One vector is turned by the same rotation once a tick. Each row is the vector after some number of ticks, and that number follows the row.
The counts run from 0 to 376.
[.27 -.04 .14 -.14 .09 .17 .01 .15 -.10 .16 -.19 -.46 -.05 .09 .02 -.04 .06 -.07 -.33 -.15 .01 .23 -.38 -.01 .12 .04 .20 .11 .21 -.36 -.14 -.19 -.05 -.24 .14 .20 .37 .34 .02 .04 .16 .03 -.10 .15 .04 .35 .07 .31 -.18 .37 -.01]
160
[-.11 -.02 .03 .01 .12 .12 -.18 .17 -.22 -.06 -.36 -.23 -.07 -.17 -.06 .05 .08 -.11 -.25 -.21 .17 .07 -.25 -.18 .14 .24 -.09 -.12 .34 -.08 -.09 -.01 -.25 -.50 .29 .00 -.02 .21 -.05 .07 -.19 -.10 -.09 -.03 .25 .21 .37 .26 -.16 .27 -.13]
182
[-.09 -.10 .21 -.01 .12 -.14 -.22 .28 -.08 -.02 -.44 -.27 .09 -.12 .26 .03 -.03 -.23 -.18 -.08 .04 .17 -.34 -.14 .29 .07 -.12 .00 .20 .02 -.15 -.19 -.18 -.34 .24 .11 .03 .20 .08 -.03 -.18 -.13 -.32 -.20 .19 .19 .22 .22 -.20 .41 .01]
136
[.26 -.09 .36 -.22 .11 -.02 -.20 .37 -.09 .09 -.34 -.34 -.04 .00 .27 .00 -.10 -.16 -.33 -.02 -.01 .33 -.31 .03 .01 -.02 .02 .17 .11 -.05 -.08 -.34 -.05 -.26 .09 .25 .19 .16 .09 .09 -.01 .04 -.08 -.12 .12 .18 .11 .23 -.23 .41 .05]
301
[.03 .07 .16 -.01 .18 .15 -.23 .16 -.12 -.15 -.28 -.35 .03 .19 .09 -.01 .09 .04 .07 -.08 -.10 .30 -.36 -.06 .15 .01 .05 -.14 .03 .04 -.13 -.18 -.31 -.22 -.05 .38 .25 .27 -.04 -.05 -.19 -.02 -.09 .17 .37 .17 .21 .24 -.35 .12 -.03]
362
[-.02 .11 .09 -.16 .25 -.02 -.24 .58 -.22 .03 -.37 -.32 .11 -.06 -.07 .04 .16 .03 -.29 -.04 .12 -.03 -.24 -.19 .22 .19 -.26 .00 .28 -.10 .02 -.07 -.20 -.34 .28 .12 .23 .04 .00 -.15 -.05 .05 -.08 .00 .13 -.01 .20 .35 -.16 .37 -.04]
340
[.24 .19 .13 -.25 -.03 .12 -.22 .18 -.18 .04 -.38 -.22 -.03 -.19 .09 -.09 -.03 -.01 -.26 -.33 .15 .04 -.41 .00 -.04 -.01 -.15 .03 .21 .06 -.07 -.02 -.07 -.21 .11 .43 .23 .08 .01 .09 -.09 .05 .14 .13 .23 .28 .25 .42 -.22 .21 -.09]
261
[.19 -.06 .18 .10 .09 .04 -.10 .00 -.22 .17 -.24 -.32 -.05 -.03 .07 -.04 -.05 -.21 -.17 -.31 .18 .08 -.32 -.07 .36 -.02 .22 .13 .23 -.09 -.12 -.14 -.13 -.17 .18 .26 .10 .41 .06 -.01 .04 -.04 -.22 .04 .06 .45 .14 .25 -.14 .37 .02]
78
[-.25 .08 .07 -.03 .16 .28 -.26 .23 -.12 -.12 -.25 -.22 .24 .11 .23 -.04 .24 .10 .05 -.13 -.03 .21 -.46 -.10 .08 .19 -.04 -.04 .05 .15 -.15 -.20 -.15 -.32 .11 .28 .10 .25 .03 -.12 -.14 .09 .07 .17 .12 .08 .32 .31 -.30 .24 .04]
357
[-.22 .05 .14 -.11 .12 .29 -.31 .15 -.10 -.03 -.18 -.30 .07 .13 .25 .08 .17 .02 .00 -.12 .03 .33 -.42 -.05 .11 .18 .21 .05 .03 -.14 -.32 -.26 -.05 -.50 .03 .06 .23 .27 .02 -.19 -.03 .05 -.01 .23 -.06 .27 .10 .23 -.17 .29 -.02]
65
[.15 -.02 .19 -.14 .21 .25 -.34 .31 -.16 .06 -.19 -.18 .05 .09 .15 .13 -.02 .10 -.11 -.13 .16 .14 -.33 -.05 -.15 .07 .09 -.02 -.10 .07 -.06 -.32 -.25 -.23 -.28 .35 .24 .32 -.22 -.07 -.05 -.05 .04 .03 .20 .13 .11 .42 -.17 .20 .19]
209
[.13 -.10 .15 -.02 .09 -.04 -.33 .05 -.14 .12 -.13 -.22 .02 .02 .18 .17 -.07 -.04 -.05 -.25 .19 .11 -.39 -.10 .30 .03 .11 .17 .08 -.15 -.26 -.18 -.16 -.34 -.12 .22 .20 .34 -.12 -.19 .05 -.06 -.20 .08 .02 .48 -.03 .34 -.02 .34 .03]
371
[.11 .22 .11 -.02 .17 .19 -.15 .14 -.23 -.04 -.24 -.27 .12 .08 .03 -.09 .14 .11 .01 -.26 .07 .08 -.47 -.08 .12 .02 -.05 -.02 .11 .03 -.05 -.08 -.28 -.07 -.02 .50 .26 .29 -.10 -.05 -.05 .00 .05 .31 .33 .20 .31 .32 -.32 .22 -.11]
116
[-.05 .17 .04 -.21 .17 .19 -.17 .34 -.25 .17 -.28 -.25 .13 -.03 .08 .04 .18 .11 -.39 -.16 .17 .04 -.36 -.10 .11 .27 -.02 .11 .22 -.08 .02 -.22 -.02 -.25 .24 .21 .23 .24 -.02 -.17 .14 .13 .05 .07 -.24 .09 .08 .50 -.04 .31 .06]
253
[.03 -.14 .07 .03 .21 .19 -.24 .10 -.24 .14 -.23 -.30 -.05 .00 -.03 .12 .00 -.15 -.28 -.20 .26 .03 -.08 -.16 .26 .21 .22 .00 .21 -.25 -.14 -.26 -.21 -.41 .18 -.02 .09 .38 -.14 -.14 .06 -.08 -.22 -.09 .01 .21 .07 .34 -.03 .34 .14]
83
[-.28 .06 -.04 .06 .13 -.03 -.25 .19 -.20 -.09 -.20 -.20 .09 -.02 .15 .04 .16 .13 .03 -.12 .01 .16 -.41 -.23 .43 .08 -.13 -.03 .18 .03 -.15 -.05 -.20 -.32 .18 .29 .13 .27 .07 -.13 -.15 .05 -.21 .17 .08 .20 .12 .31 -.19 .32 -.13]
276
[-.11 -.09 .16 -.14 .02 .18 -.11 .08 -.13 -.01 -.31 -.18 .03 -.24 .13 -.03 .10 -.12 -.25 -.37 .20 .10 -.49 -.10 .02 .19 -.09 .04 .19 .00 -.22 .02 -.07 -.35 .22 .21 .13 .23 .03 .02 -.19 .00 .03 .10 .08 .37 .31 .37 -.10 .23 -.19]
265
[.23 .25 .00 .11 .07 .12 -.27 -.03 -.44 .03 -.22 -.30 -.08 -.13 -.13 -.02 -.07 .06 -.06 -.28 .15 -.13 -.26 -.15 .16 -.15 .17 .01 .24 -.16 -.12 -.02 -.19 -.24 .04 .39 .10 .30 -.06 .07 .07 .00 -.06 .23 .28 .33 .14 .33 -.16 .41 -.02]
326
[-.16 -.04 .08 -.04 .15 .42 -.33 .19 -.15 -.17 -.20 -.30 .05 .14 .17 .08 .15 .00 -.01 -.08 -.05 .38 -.29 -.01 -.03 .13 .19 -.09 -.02 -.11 -.27 -.31 -.18 -.51 -.13 .12 .13 .34 -.10 -.05 -.05 .04 .03 .09 .21 .21 .23 .19 -.21 .28 .05]
64
[.10 .11 -.05 -.27 -.01 .17 -.26 .23 -.33 -.06 -.14 -.23 -.03 -.16 -.01 .08 -.08 .20 -.32 -.10 .05 .15 -.30 -.15 -.25 .01 .00 .04 .13 -.11 -.21 -.02 -.10 -.52 -.02 .22 .10 .17 -.06 .16 .00 .17 .14 .21 .16 .26 .07 .36 -.07 .42 -.14]
103
[.02 -.08 .11 -.08 .14 -.08 -.23 .30 -.28 .19 -.19 -.10 .14 -.19 .11 .09 .06 .12 -.27 -.22 .34 -.09 -.35 -.23 .13 .15 -.13 .19 .08 .06 -.11 -.14 -.13 -.33 -.05 .16 .01 .28 -.07 -.04 .05 -.01 -.14 -.03 .00 .31 .16 .48 .09 .44 -.04]
43
[.19 .12 -.19 -.08 .14 .14 -.39 .27 -.47 .04 -.16 -.23 -.11 -.05 -.16 .16 -.05 .17 -.19 -.17 .19 -.05 -.16 -.26 .06 .05 .09 -.10 .20 -.17 -.02 -.16 -.23 -.37 -.08 .21 .16 .29 -.24 -.05 .02 -.02 -.11 -.02 .20 .12 -.01 .46 -.11 .35 .13]
332
[-.14 .23 .06 -.17 .10 .26 -.38 .27 -.23 -.21 -.24 -.19 .13 .02 .16 .05 .09 .25 .08 -.15 .01 .25 -.44 -.10 -.03 .08 -.11 -.01 .04 .07 -.25 -.17 -.09 -.39 -.07 .31 .21 .13 -.03 -.10 -.14 .14 .14 .19 .19 .14 .13 .31 -.26 .23 -.01]
356
[.33 .14 .17 -.09 .04 .21 -.14 .10 -.21 .23 -.15 -.36 -.10 .02 .08 .00 -.08 -.04 -.29 -.26 .07 .11 -.39 -.02 .06 -.09 .22 .15 .13 -.19 -.14 -.17 -.06 -.18 .04 .33 .26 .26 .00 .03 .15 .08 .00 .19 .03 .38 .06 .28 -.12 .35 -.07]
161
[.09 -.11 .10 .02 .08 .01 -.16 .08 -.10 .07 -.23 -.40 -.04 .18 .17 .02 -.03 -.09 -.06 -.06 -.08 .46 -.37 -.07 .37 .05 .14 .05 .18 -.13 -.14 -.24 -.14 -.30 .22 .29 .39 .35 .10 -.10 -.06 -.02 -.25 .09 -.03 .23 -.06 .22 -.25 .28 .01]
72
[.00 -.21 .08 -.27 .01 .18 -.14 .23 -.15 -.11 -.12 -.17 .08 -.11 .27 .02 .02 .13 -.25 -.18 .04 .36 -.47 -.10 -.15 .12 -.04 .06 -.01 .17 -.13 -.19 -.12 -.38 -.04 .34 .09 .32 -.04 .11 -.21 .03 -.01 .08 .07 .21 .13 .42 -.16 .26 .00]
354
[.15 .30 .04 -.15 -.06 .34 -.26 .09 -.25 -.06 -.32 -.27 -.08 -.17 .04 -.07 -.04 .01 -.22 -.31 .02 .14 -.29 .06 -.08 -.07 .08 -.04 .25 -.14 -.14 -.05 -.07 -.36 .21 .27 .10 .14 .04 .10 -.05 .09 .22 .19 .28 .28 .34 .25 -.23 .21 -.05]
16
[-.14 .20 .08 -.12 .06 .42 -.36 .08 -.22 -.12 -.25 -.28 .03 .02 .18 .00 .08 -.08 -.09 -.23 .10 .24 -.28 .09 .09 .14 .18 .02 .07 -.17 -.24 -.19 -.09 -.50 .08 .01 .07 .17 -.01 -.12 .04 .16 .18 .11 .04 .25 .21 .21 -.11 .22 .06]
310
[.03 -.12 .10 -.27 .09 -.15 -.29 .49 -.20 .01 -.27 -.20 .10 -.07 .22 .13 -.01 .06 -.26 .04 .08 .23 -.31 -.19 .06 .11 -.20 .14 .07 .08 -.10 -.20 -.11 -.34 .01 .27 .23 .17 -.05 -.03 -.08 .03 -.16 -.17 -.02 .10 .06 .42 -.08 .39 .04]
49
[.07 -.04 -.06 -.23 -.07 .28 -.30 .06 -.20 -.11 -.14 -.27 -.18 -.02 .21 .04 -.16 .08 -.15 -.15 .04 .49 -.30 .01 .01 -.02 .27 .04 .16 -.11 -.25 -.25 -.02 -.47 .12 .31 .23 .32 -.02 -.01 -.10 .07 -.04 .02 -.08 .25 -.10 .33 -.15 .23 .09]
313
[.21 .16 .14 .14 .19 .20 -.23 .07 -.26 .03 -.27 -.46 -.14 .12 .03 .01 -.03 -.14 -.01 -.23 -.05 .14 -.23 -.04 .27 -.08 .23 -.15 .17 -.16 -.07 -.23 -.28 -.17 .04 .28 .17 .37 -.03 -.06 .03 -.06 -.09 .08 .36 .13 .17 .20 -.36 .23 .11]
75
[.09 -.09 .08 -.05 .00 .13 -.32 .18 -.34 -.09 -.18 -.24 .00 -.09 .14 .09 -.14 -.03 -.19 -.03 .03 .28 -.17 -.05 -.07 -.13 .16 .10 .04 .00 -.21 -.23 -.12 -.56 -.18 .18 -.10 .35 -.03 .15 -.02 .04 -.11 -.02 .29 .29 .20 .15 -.14 .55 .10]
144
[.17 .09 .12 -.03 .11 -.04 -.13 .35 -.25 -.08 -.21 -.28 .07 -.02 -.01 -.02 .06 .23 -.08 .04 -.04 .15 -.41 -.20 -.01 -.07 -.11 .03 .11 .15 -.06 -.07 -.25 -.16 -.11 .46 .14 .30 .03 .25 -.06 .09 -.13 .19 .38 .09 .24 .25 -.31 .40 -.04]
197
